Each row is where one point has got to under a steady rotation. How many steps took it there?
The counts run from 0 to 207.
[ 14 -13  -8 -15  -4  16   2 -11  27   1  14  10 -13   3  16  -5   8 -19
  -9  -3 -19  14  -3  -7  17   1  -5  -6  -5   5  16  -7  17  25 -19  -3
   3 -12  14  -5  -6  16  -5 -16   4  18  -3 -26   2  12 -20  10  23   5] -> 125
[  6  12 -17 -13  14   2  12 -12  13 -14  10   2  13   6  10  -6  11  10
  -3   8  17 -17 -19  18  20  21   7 -14   6 -19   8  18   7 -15  11  25
   5  14   0 -28  -7 -10 -14 -18  -6  16 -13  -5  18  -2   5  12 -16   6] -> 198
[ -2 -19   0 -17 -17  11  18 -10  -4   5   6 -10  10   1  13  15  13 -12
  -4 -17 -10  23  11 -16  15   5   7  11  10  -3   1  -3  10   1  14 -18
   8 -12  11   1 -16 -18  -7  31 -11  12   1 -17  18   9  -7  19  19   9] -> 120
[-14 -26 -10   0  -1 -10  21  -5  35 -18  -7  18  -8  -3   6  11 -15  -7
  -4   5  -8   1   8  -5   3   6  15 -11   6 -15  -7 -11  17  23   7   5
   5   4  21  -2  -2   0 -13  11  27  -2  -3   7  24  -4  -5  -3   0  10] -> 192
[-11   5  -2 -31   7 -16  -7  -7 -14  -3   5  13  15 -14   0  -5 -13  10
  10  17 -13 -21 -18  11  -8  -5 -12   6   4  20  -6  -5   3  -3  14   8
 -24  -5  -7 -20   2  11  24 -22   3   8  10  24   3  -7  -9  13  -7   4] -> 171
[ -6  22   3   6  -3 -14  -4 -11  -2   2  10 -13  -2   5   9   9  28   2
  -7   6   5   3 -11  25  -3   2 -12  28   5  -4   1   7  20 -34   8   1
 -33   6  -3  -3   8   6 -24 -18 -22   7 -17  -1  -6  -3   1   3   8  -5] -> 76
[ -3  20  12  22   2  -3   1   4  -9  13   4 -13   0  13   2   6  17   4
  -5  -3  27  21  -4  12  11  16  -6  13  -6  -4   2   8   7 -25   9   1
 -23  18  11   5   2 -18 -20   6 -19   2  -3  -4 -11  -8  17  -6  -6  -6] -> 77
[  0   0   2  -5  26 -22 -12  -2  -9  -9 -21   7   8  -9   4  12  -4  -6
  -2 -17  15 -11   7  24  -7   2 -13  35   3 -13 -12  24  14  -6  -1  13
 -29  -9   2  -2   6  -1  11  -7  -4 -18  20  14  -6   6   6 -15  -4   9] -> 9
[  4  15  11  -7  15  10   3  -6  11  -3  12   2  -5  11  17  12   8 -12
 -18  18  13 -16  -2   9  17 -25 -11   3   9   6  -6  -2  17  -7 -16   9
   6   5  -5 -15  29  16 -15 -47  -1   5 -19  -5   1   4  -3   5 -12  -2] -> 58
[-21   8  -2  12 -10  -7  -1  -2 -31  18   1  -2  15   5 -21   5  -9   9
  16  -1   2  11  -2 -28   4   4   1   4  -6 -12  -9  -2  -4 -15  19  12
 -17  16  14   4 -10 -29  -8  23 -14   0  -7  11 -24  -1 -17 -10  -7   2] -> 91
[ -4 -15   1  -8  -2 -22 -15  25 -39 -17   1 -10   7 -16  12  -9 -21  -5
   9  -5  -8 -20  20  -4  -3   0   0 -13  10  -9  -9  -3 -17  -4   1   3
   1   2 -15 -21   3 -10  -6  -3  -2  13  22  27   6   1   8   7   1  -6] -> 20
[ 16  -1  -6 -26  26 -10  -3  11 -13 -16   5   5  -3 -17  21 -13 -13   3
  11  -6  -3 -26 -14   2  -3  19  -2  -3   4  -4   4   5   8   9 -16  12
 -11  -9 -18 -11  15  28  -1 -30   5   9  21  -7   0   6   2   6  24  -1] -> 3
[  4 -16  -4  18  14 -19 -10   4  14  -6 -12   9  -9   1   3  14  -9   2
  -2 -13  19   7  18   8  -3   9  -4  11   6 -12 -11  27   7   0   9   2
 -22  -3  -4   0  12 -20  -3   7   5 -35  29  10  -5   1  19 -14   4   6] -> 10
[ 18  13 -21 -10  11  10  -1 -21  11   1  12  10   0   4  -3 -12  13 -17
  -7  -7  -5  18  -5  -6  19   6 -11  -8 -11   3  16  -7  10  16 -13   9
  18 -11  18   8 -14  -5   9 -21  -1  11   2 -37  -4   3 -20   3  -5   0] -> 126
[ -1 -24  20   9 -10 -17  18   5  30  -2   6  -8 -16   3  23  13   0  -5
 -14  -1  14   0  16   7   4 -11  13  22  12  -3 -27   4   9  -9   3 -17
   2   2   3  -2  11  -1 -18   4   1 -20  -9  -1  16  -5  12  16 -11  -5] -> 52
[ 12  21  -7   4  12  -2  -3  -3   1   6   4  11  11  10  -7 -15   7  -2
  14  -7 -11   1  -4 -33  24   2  -3 -17  -6  -2  17   2  -8   8 -14  14
  34  -4   5  20 -16 -26  23 -16  -5   6  15 -14  -8  -3 -18  -6  -6  -5] -> 127
[ -4  16 -13  -5   9  16 -12 -12  19  22   5  24  -8  21 -10  -6  22   3
  -4  18  -1   5 -13  -1  18  -7  -6  -7  -5   7  13   0   5   7   1   1
  -9  -3  15  -2 -17  -4   0 -13   3  -1  -1 -14 -20  12 -32   8  -6  15] -> 113
[  5  11 -15   1  26  14   3  -8  12 -23 -15  17  12   9 -13  14 -16 -12
  -7  -8   4   7  -2  -2  10  11 -15 -30  -6  -8   4  -3  16  31 -10  24
   0   0  14  10   5 -10   6  -7  17  -3   7  -4   5   5  -4 -22   2  12] -> 0
[ -1  23  -1 -26 -17   5  11  -9 -39  19  12  -5  13  -7  -6  -8   7   9
   8  -5  -9   8  -3  -9  10  10  -1   2  -2  -6   9 -20  -5  -4   7  -4
  -3  -1   6 -13 -18 -14  -5   1 -24  31 -16  -5  -2  -2 -15  23  -1   2] -> 103
[ -5  16  -4  -6   7 -15  -5  14 -20   2   0   0  12   8  -4 -14  -7  17
  13   8  13 -29  -6  -4   9 -12  -8 -13  13   2  -4  -2 -21  -2   5   7
   5  18 -21 -18  -5 -15  11 -14  -5 -12   9  27 -12   1  -6   1 -35   4] -> 32
[-10 -11  -8  20  -5 -12   6  10   7 -34 -13  -3   4   2   7  11 -10 -24
 -12 -18   3  -2  13  -2   2  19  12  -9   6 -32  -5  -4   7  17   0 -11
  16  11  14   6  -7  -2 -14  16  15   6   2  16   9  -1   4 -28 -15  -1] -> 205
[ -4 -13  -4 -15   0 -30   0  -6 -29  -9  -7  -2   5 -13  19   5 -20  -5
   3   1 -11  -8  21  33 -10  -8 -12   9  11   4  -7   2   9  -6  -5   4
 -25  -5 -13 -30   3  -5   0 -17  -7   6  17  27  11  -1   2  12   6 -10] -> 21
[ -7   1   7 -16  19   1   2   5  -2   5  -8  14  10  16  -4   7  -2  10
  -3  13  18   6   7   9  17   9   4 -27   2  -4  11  18  -5   1  31  20
  10  14   8  -1  -2 -41   2  -6  -8  23   7  16  16  -2  15   7 -14  11] -> 186
[ 11  19  -9  13  12  -8 -15  11  -7 -22 -13  13   4  -2 -15  -2  -9  -7
  -6 -23  14 -22   3  -6   7  14  -9  -5  -7  -4  -9   6  -5  28  -9  -5
   3   1 -12   3  -9   5   5  -9  17 -26  27   3 -25   9  -1 -25 -29  -5] -> 14
[ 26  -9   4 -11  10 -18  11 -11   1   4   8  -3  -3 -12  14   6 -14   1
  -5 -17  -6  16  -4  11  -6   6 -11  24   0  21  -7  17  21   0  -5   5
 -24 -20 -13   5  14 -13  17  -3  -1   0  16 -12   6  -5  22  10  19  -8] -> 148
[ -5 -30 -17  -7 -13 -15  13  -1  -7 -30  -3  -4   2 -23   7   2 -35 -14
  -3 -14  -5   3  17  -5 -10   4   3   5  -3 -13 -20 -17  -1  24  -5  -3
  -5   4  12 -20 -15  -3   0  26  14  -6   7  17   5  -7   0   0 -12  -1] -> 25
[-18  18  11  13   5  -3  -6  13  13  -8  20  -9   3  21   2 -10  16  -1
  -2  18   9   1   9  -1  16  13   4 -20   5 -14  15  -7 -11  -5   8  -1
  27  28   7  -1  -4 -20 -11  -5  -3  21  -5  -3  13  -9  16  -3  -9   2] -> 60
[ -7 -11   2  -5  11   2 -31  13   8  -7  18   1  -2   8  25   3  19 -20
  -3   6 -20   0  11  -5  11  -1 -14 -13   6  11  15   9  -1  -7  -7  -9
  -3 -13 -12  -2   7  10   0 -23   8   5  27  -8  -7   5  15   2  23   2] -> 142
[ -7  -6   1   8  -9  -8  31  -3   9 -12   9 -20  -6  -1  12  12 -15  -6
  -4  -8  -1  13  -6 -13   9  10   7  19   6 -17 -14 -24  23  -1  -5   4
  -3  17  23  -1  12  -4 -24  25   1   6 -28 -15  18 -12   0   1   9   1] -> 66
[  6  18   3  -1 -10 -14   8 -19  -1   4 -16  17  21  -1  -8  15   6  -5
  -7 -19  -7   6   7  -9   3  -9  -8  19   0  -4  -2   4   8  21  -3  -8
  17 -18   2  36  -9 -13  18   0  -7  -5  11 -13  -7   7 -27  -9  -7   5] -> 122
[ 18   3  17  -5  -4  -1  13  12   6 -17  13   5   1  -1  21   0   7  -4
  -8   0   5 -29  -7  -8  12 -10   6   7  15   0 -12  -9  -1   4 -19 -16
  21   4 -22  -8  17  33 -23 -28  11   1 -13  -8   3   8  -1  11  -6 -12] -> 57
[-17  10  11   0   7   9 -18  12 -12  32   1  16 -14  18   1   0  16  -5
  -2  15   4   5   6  -4  11 -22  -4 -11  -8  10   6   3 -11   1   0  -9
 -15  -3  -6  -2  -6   1 -21 -28  -6  -3   8   3 -42  10 -18   3 -10   1] -> 100
[-16  -6   2  14  -9  -1 -18   4   2  18  15  12 -11  12  -3  -5  27  -4
   8  22  -7  21  26  -3   6  -4   0 -28  -4   2  17  -7 -10  -4   5 -14
  -2   3  -5 -12 -15  -9 -25 -21 -10  13   0  -3 -17  -3 -11  15  -3   2] -> 101
[  9  18  -9 -10  10   6   4  -3   7 -10 -11  29  11  10 -17   0   0   6
  -1   7   9 -22  -3  -3  11  11  -5 -32  -8   2   1  -5  -6  23  18  11
  21   8  -5   8 -12  -5  10 -18  16  -3   4   0   1  -2   2  -4 -43  13] -> 181
[  5  -3   8   6 -13 -12  -3  10  -3 -11 -10  12   2  -8  -7  16 -20 -12
  -8 -16 -10  -5  23 -13 -13   5  -9 -12  -7  10 -15  -9  -6  30   3 -10
   3  -7 -10  31   0 -14  19  15  23 -20  22  20  -7  -6  14 -18 -21   2] -> 164
[ -2  -4  -6  -1  -8  -6   4  -8 -11   9  35  -4 -13  -7   3  -8  16   0
   6   8   5  15   9   9  -5  11   2  12 -23   8   6   4  14 -31   2  11
 -26  -3   7  -7 -10   0 -29 -19 -17   9  -8 -14  -4 -15  -2  16  -2 -12] -> 89
[  3   9  18 -16   3 -31  19 -12   0  -7 -17  15  11 -16   8  13 -10   8
 -14  -4  11  -5  -5  28  -3   7   4  35   4 -16 -14   6  17   9  11   6
  -7  -3   8  14   2   4  17  -6 -13   5   9  19  18  -3   5  12 -14  -2] -> 189
[ 10  11  20   6  -9 -16  -1   3  16  16 -16  16  -2  11  -3   5   0  11
 -10 -11 -20   0   9 -21  10  -5  -4  -1   7  -9  -6   5 -10  31 -16 -25
  15 -22  -6  36   5  -9  10  -4  -4 -20  15  -8  -6  16 -15 -10   8   2] -> 123
[  3  -2   2   9  11  -9  -1   3   2   1 -14  -7 -12  17  -8  -4 -25   7
  -5   1  23  21  -3  24   7  15   2   0  -5  -2   1   6  11  16   7   4
 -29  15  12 -10  -3 -39  10  12 -13 -12  18  21   6   2  17  12 -10  -2] -> 23
[ -1   7  -5 -18  11 -15 -14 -13   7  14  19   2   1   2  21  -7  29  -5
  -1   5 -12   5 -10  13   7   4  -8  28  11   8  16  10  11 -19  -7   9
 -13 -15   4   2  -2  11  11 -22 -16  10  10 -17   8   3 -13  14  26  -1] -> 130
[ -8  -8 -17   6  15   1 -34   8  26   0  19  14 -19  16   6 -12  10  -1
   7  15 -16   0  -1  -3   0  11 -12 -35   1  28  17   7   2   2   6   3
 -16   3  -3  -5   1  -8   5  -8  23  -9  19  -1  -9  -2  12  -3   7   6] -> 155
[-11   9 -16  -1   2   9 -17   7  14  17  12  12   1  20  -4 -22  31   5
   7  10   2   5  -3 -30  24   9   9 -24  -3  -2  16  -2  -6  -3  11  -5
  10   3  10   1 -34 -12   4   4  -5   2  10 -18  -9   3 -18  10 -15  13] -> 114
[  5 -13 -30 -13   1   8   0   2   7 -34  17   3 -10  -2  11 -24  -8 -12
   4   3   4  -9   3   3   1   4   5 -19  -5  12  -3 -20   4   7   3   6
   1   7   6 -40 -23   7   0 -15  14   1  -1  -6   2  -2  -1  16 -24  -2] -> 30
